(in the rows, 128 means zero)
Each path is a new rotation, seen through one point. The rows after it are directions, each followed by how far the rotation turns it, in degrees each step (0 if it stays put).
Each turn is a multiple of 5 degrees from 10 to 175, or 0.

[124 127 140 139 142 142 140 137 141 136 131 140 147 114 127 114 131 123
 123 123 132 140 132 125 129 133 118 129 119 127 122 121 135 126 149 128
 140 121]
[139 128 132 147 135 136 134 134 134 135 131 140 136 118 122 126 130 135
 126 129 137 146 124 122 129 128 105 139 118 138 127 125 136 118 146 113
 135 115]
[142 122 132 136 123 139 133 130 132 150 130 137 131 122 113 125 132 126
 125 129 124 138 136 135 129 133 115 144 123 119 122 120 127 111 146 107
 134 123]
[129 119 134 140 129 139 141 135 135 139 130 139 141 108 120 127 129 114
 132 119 126 131 122 130 129 136 118 138 126 113 124 118 118 117 152 125
 138 126]
[132 111 128 146 133 137 137 138 141 136 127 137 134 112 129 128 129 128
 123 131 134 134 113 131 123 140 102 130 125 131 125 129 123 117 147 127
 126 118]
[135 120 137 137 133 140 140 132 141 153 124 131 129 128 125 125 135 133
 111 133 133 142 135 139 127 138 111 124 121 130 119 124 122 119 148 121
 132 123]
[129 135 137 146 130 140 150 135 142 138 132 135 132 127 118 128 132 122
 128 125 125 147 129 126 135 133 122 128 117 127 121 116 121 116 151 128
 142 120]
[130 123 123 147 126 139 137 140 142 129 135 140 134 123 118 121 128 126
 133 137 120 139 121 120 130 142 112 133 119 127 116 127 135 112 144 118
 132 113]
[128 116 131 132 133 144 132 135 137 142 127 137 140 116 119 114 130 131
 120 130 131 137 135 131 128 143 114 134 120 118 114 126 139 125 148 112
 132 128]
[132 128 138 143 139 138 138 130 131 136 124 134 141 112 125 123 130 135
 128 117 139 141 126 126 134 128 113 140 117 123 124 115 123 124 154 122
 136 127]
[142 124 131 150 132 128 133 130 137 141 129 136 133 121 125 124 131 132
 129 129 125 135 123 130 126 128 106 143 123 128 127 118 121 107 145 118
 127 110]
[134 118 136 135 132 137 139 137 139 152 135 138 135 119 121 121 134 113
 122 130 122 132 133 141 121 135 118 131 130 119 122 124 128 114 147 119
 137 115]
[129 119 136 140 132 148 144 143 139 136 131 140 138 111 125 131 131 114
 124 123 137 140 121 129 127 135 116 128 122 134 125 127 127 122 149 129
 143 124]
[137 119 128 146 122 141 136 131 140 138 126 139 128 122 119 134 129 135
 118 135 134 145 123 125 130 141 102 130 117 136 123 127 125 116 144 119
 131 125]
[129 126 131 138 127 135 144 129 138 148 128 131 129 128 113 126 130 132
 123 130 123 142 133 133 133 142 116 130 122 111 113 118 122 117 152 115
 132 129]
Speeds:
[132 127 129 128 130 126 123 127 124 129 129 130 131 123 129 126 128 127
 130 125 129 125 129 129 126 122 127 136 130 127 132 127 131 127 127 124
 129 126] -> 45
[124 122 127 125 130 131 127 132 129 126 128 130 132 123 131 125 128 125
 127 129 130 125 126 128 125 131 127 126 129 129 127 133 133 132 127 130
 128 129] -> 90
[129 129 127 126 125 130 124 125 130 129 129 129 134 127 128 130 134 133
 131 126 126 129 125 128 124 128 131 124 131 131 126 128 128 126 135 127
 128 127] -> 0

[126 157 136 117 136 120 135 136 120 127 128 123 131 133 133 128 135 124
 131 127 128 126 124 123 130 119 124 125 111 128 134 155 115 129 114 143
 127 119]
[131 154 130 111 129 117 137 133 123 122 130 124 135 130 132 134 132 129
 121 131 132 128 125 116 131 118 124 124 113 138 135 152 116 123 111 143
 125 119]
[128 154 136 116 136 115 132 139 127 126 127 125 132 131 136 132 133 126
 120 134 134 124 125 122 134 122 128 126 120 130 130 156 113 127 115 148
 119 122]
[131 157 139 116 138 119 136 131 123 126 131 123 131 132 129 131 134 131
 124 126 131 127 133 118 131 117 125 125 113 129 132 151 110 128 117 143
 124 121]
[134 153 131 112 132 114 134 132 129 122 132 125 131 128 128 136 133 134
 114 132 133 129 131 116 132 119 132 125 118 134 132 148 112 121 115 147
 120 121]
[130 156 136 117 139 115 131 136 132 127 132 125 129 132 128 129 135 131
 120 130 131 126 132 122 132 121 135 127 121 123 127 152 111 127 119 149
 118 123]
[134 158 132 114 136 119 135 129 128 124 137 123 129 131 121 128 135 136
 123 124 127 130 136 116 130 116 134 124 114 124 131 147 112 122 116 144
 125 121]
[133 152 123 111 132 114 131 135 133 123 139 125 129 131 123 131 135 134
 117 130 129 128 129 118 131 120 141 127 121 127 130 148 117 119 115 151
 119 120]
[127 156 130 117 139 118 130 137 129 129 138 123 128 133 122 125 136 131
 127 126 124 126 129 125 128 120 141 127 118 117 129 150 117 124 117 149
 121 119]
[132 156 121 111 133 120 134 132 125 124 140 124 129 132 121 126 137 132
 128 124 123 130 128 119 127 118 139 126 112 125 134 148 120 118 113 145
 127 117]
[127 151 119 112 132 116 129 139 130 126 136 125 131 132 127 128 137 127
 125 131 126 126 120 124 129 122 140 128 120 126 132 151 123 119 112 151
 121 117]
[125 157 127 116 137 121 133 138 122 129 135 123 130 134 128 123 138 125
 134 124 122 125 124 127 127 119 134 126 112 120 133 154 121 125 113 146
 127 117]
[129 154 121 110 128 120 136 135 121 124 134 124 133 132 128 129 135 126
 128 127 126 128 121 120 128 119 131 125 112 132 137 151 123 119 108 144
 128 115]
[124 152 126 114 133 116 131 141 125 127 129 125 132 132 135 129 136 122
 127 132 129 124 117 125 131 123 131 128 118 130 134 157 122 125 111 148
 121 117]
[126 157 133 116 135 120 135 136 119 127 129 122 132 133 132 128 136 124
 132 126 127 125 125 122 129 119 124 125 111 129 135 154 116 128 113 142
 128 119]
Speeds:
[127 132 133 131 132 131 129 126 125 130 128 126 127 129 126 124 129 128
 134 124 126 128 132 129 126 126 126 127 124 123 128 128 125 131 130 125
 132 128] -> 130

[125 134 128 138 144 136 132 108 123 147 126 140 123 130 134 130 114 133
 131 134 143 129 117 121 137 107 122 130 115 128 133 116 130 128 146 119
 122 111]
[125 130 127 137 150 136 136 111 117 143 127 142 125 137 133 132 126 131
 133 130 143 132 117 116 140 109 126 130 121 131 132 114 126 129 148 114
 121 113]
[130 132 128 133 143 135 128 109 121 143 122 141 129 134 128 126 121 136
 135 123 142 136 115 109 141 111 131 130 121 127 132 114 126 124 149 115
 121 112]
[131 132 135 135 143 133 134 110 120 142 121 139 129 130 131 122 116 132
 134 123 139 137 117 118 139 107 127 133 113 130 138 119 123 125 146 120
 122 107]
[124 130 133 134 145 135 138 111 114 138 119 140 134 136 131 128 120 127
 136 123 142 139 122 121 142 109 123 130 117 133 136 116 127 129 140 115
 122 105]
[122 134 127 132 140 139 129 107 120 140 119 141 134 134 127 129 111 132
 134 127 145 137 122 118 139 112 122 127 117 129 130 115 134 127 140 117
 124 104]
[123 133 129 138 142 136 133 107 121 146 125 140 127 130 133 130 112 133
 131 134 144 130 119 123 136 108 120 130 114 129 133 117 132 129 143 119
 122 108]
[122 131 125 137 150 137 136 111 118 144 127 141 126 137 133 133 125 131
 133 133 144 130 119 119 140 109 124 129 121 130 132 113 129 129 146 113
 121 112]
[128 132 126 134 144 137 127 109 121 143 124 142 127 135 129 128 121 137
 134 127 142 134 115 109 140 111 129 129 121 127 130 114 129 125 149 115
 122 113]
[131 132 135 135 144 132 133 111 120 143 123 140 127 131 132 123 119 134
 133 124 138 135 116 115 140 108 129 134 114 129 138 118 122 125 147 119
 121 109]
[125 130 133 133 147 133 137 112 113 138 120 140 134 136 130 126 123 127
 136 122 141 139 121 119 142 110 126 131 117 132 137 117 125 128 142 115
 122 106]
[124 134 130 132 139 138 130 107 118 139 118 142 136 134 126 127 112 133
 135 124 144 140 122 118 139 112 123 128 117 130 131 115 132 127 140 118
 124 104]
[124 134 130 137 142 136 135 107 121 144 122 140 129 130 132 129 110 131
 131 132 144 132 120 124 137 108 119 130 113 130 134 117 131 129 141 121
 122 106]
[121 131 126 137 148 138 136 110 117 143 126 141 127 136 133 134 122 129
 132 133 145 131 120 121 139 109 121 128 120 131 131 114 131 131 144 114
 122 110]
[126 133 124 135 144 138 127 108 122 145 125 142 125 135 129 130 120 137
 133 130 144 132 116 111 139 111 128 129 121 127 129 114 131 126 148 114
 123 113]
Speeds:
[128 134 130 128 123 126 127 129 128 130 129 131 131 125 129 130 131 129
 127 131 121 127 128 128 127 128 129 129 133 135 127 129 127 126 125 126
 125 126] -> 0
[129 127 131 131 131 126 134 130 127 130 130 126 125 126 133 128 128 125
 126 130 126 126 128 134 127 125 126 131 124 129 133 131 124 129 128 130
 126 128] -> 120

[132 118 125 126 130 120 113 147 142 142 125 131 139 134 125 123 116 135
 120 132 135 149 129 111 125 117 129 125 125 115 136 120 125 120 127 128
 137 143]
[126 121 123 131 135 118 119 151 137 153 129 127 130 124 128 127 111 133
 123 127 139 148 127 117 122 121 134 125 122 114 136 126 127 120 127 123
 137 142]
[129 126 131 130 135 114 124 148 137 150 128 128 127 126 135 130 107 137
 124 122 145 140 124 117 132 126 135 120 111 117 137 129 131 117 130 123
 138 129]
[136 123 133 121 127 116 116 143 142 142 126 131 136 132 135 132 111 139
 124 122 143 136 125 110 139 128 131 119 110 112 133 124 127 117 126 131
 136 127]
[134 116 130 120 127 122 108 145 144 143 128 132 140 131 129 132 117 138
 125 124 133 139 124 110 132 123 127 125 118 108 131 121 125 119 118 133
 133 139]
[125 116 130 126 133 124 113 151 143 149 132 128 135 124 128 126 117 139
 128 123 128 142 124 119 123 121 129 127 122 114 137 125 133 117 116 127
 133 141]
[126 121 136 131 138 124 121 150 143 149 128 129 132 123 137 123 114 138
 128 124 136 144 127 119 127 121 134 120 116 122 142 127 138 111 124 122
 135 131]
[135 120 137 131 136 128 118 143 145 144 124 131 136 131 141 131 117 137
 126 128 143 144 128 110 136 120 133 118 112 120 136 125 126 116 130 122
 136 124]
[135 119 134 128 134 124 114 143 144 146 126 127 138 136 133 137 123 139
 125 129 136 143 123 106 136 117 130 125 117 113 133 123 118 127 125 125
 136 135]
[126 124 134 129 131 115 118 150 141 147 129 124 134 134 125 131 122 143
 124 127 129 141 120 111 130 117 130 127 121 114 139 123 127 126 121 127
 137 146]
[126 125 134 129 130 114 123 154 139 142 126 129 131 132 129 120 116 139
 120 126 136 144 124 115 127 121 134 122 120 122 145 122 137 115 127 128
 138 142]
[134 120 127 129 132 120 121 148 143 140 125 137 134 129 132 124 110 132
 119 129 147 147 129 114 128 122 135 121 116 119 139 120 131 114 135 126
 138 132]
[136 120 122 128 135 120 114 141 141 149 129 132 136 127 131 132 108 133
 123 127 144 146 127 113 132 121 131 126 115 111 129 126 120 124 131 125
 138 131]
[128 125 129 124 132 112 114 144 138 154 130 122 133 129 130 133 110 140
 128 124 135 138 124 114 133 124 130 123 117 108 131 131 123 124 120 126
 136 137]
[126 123 136 122 125 115 117 152 139 146 127 126 130 129 132 128 114 141
 126 121 135 134 123 114 130 130 133 118 116 113 138 124 133 113 117 131
 132 138]
Speeds:
[126 126 125 126 127 127 123 125 127 131 126 123 131 130 126 126 128 129
 129 131 123 130 130 126 127 127 125 129 133 125 125 130 124 132 124 128
 127 132] -> 85
[126 131 131 126 127 122 129 125 127 127 125 124 129 131 130 121 125 132
 128 129 127 128 129 129 131 130 127 124 127 132 130 131 133 125 127 129
 129 125] -> 95
[129 131 126 131 128 123 132 129 126 126 127 127 126 132 125 127 129 128
 123 132 131 131 128 126 128 125 129 129 130 130 130 126 126 132 135 127
 132 132] -> 35
[127 125 124 129 130 131 127 129 130 126 129 131 131 125 126 121 126 126
 127 130 127 133 130 132 123 126 127 130 131 131 129 127 133 125 129 128
 129 129] -> 70
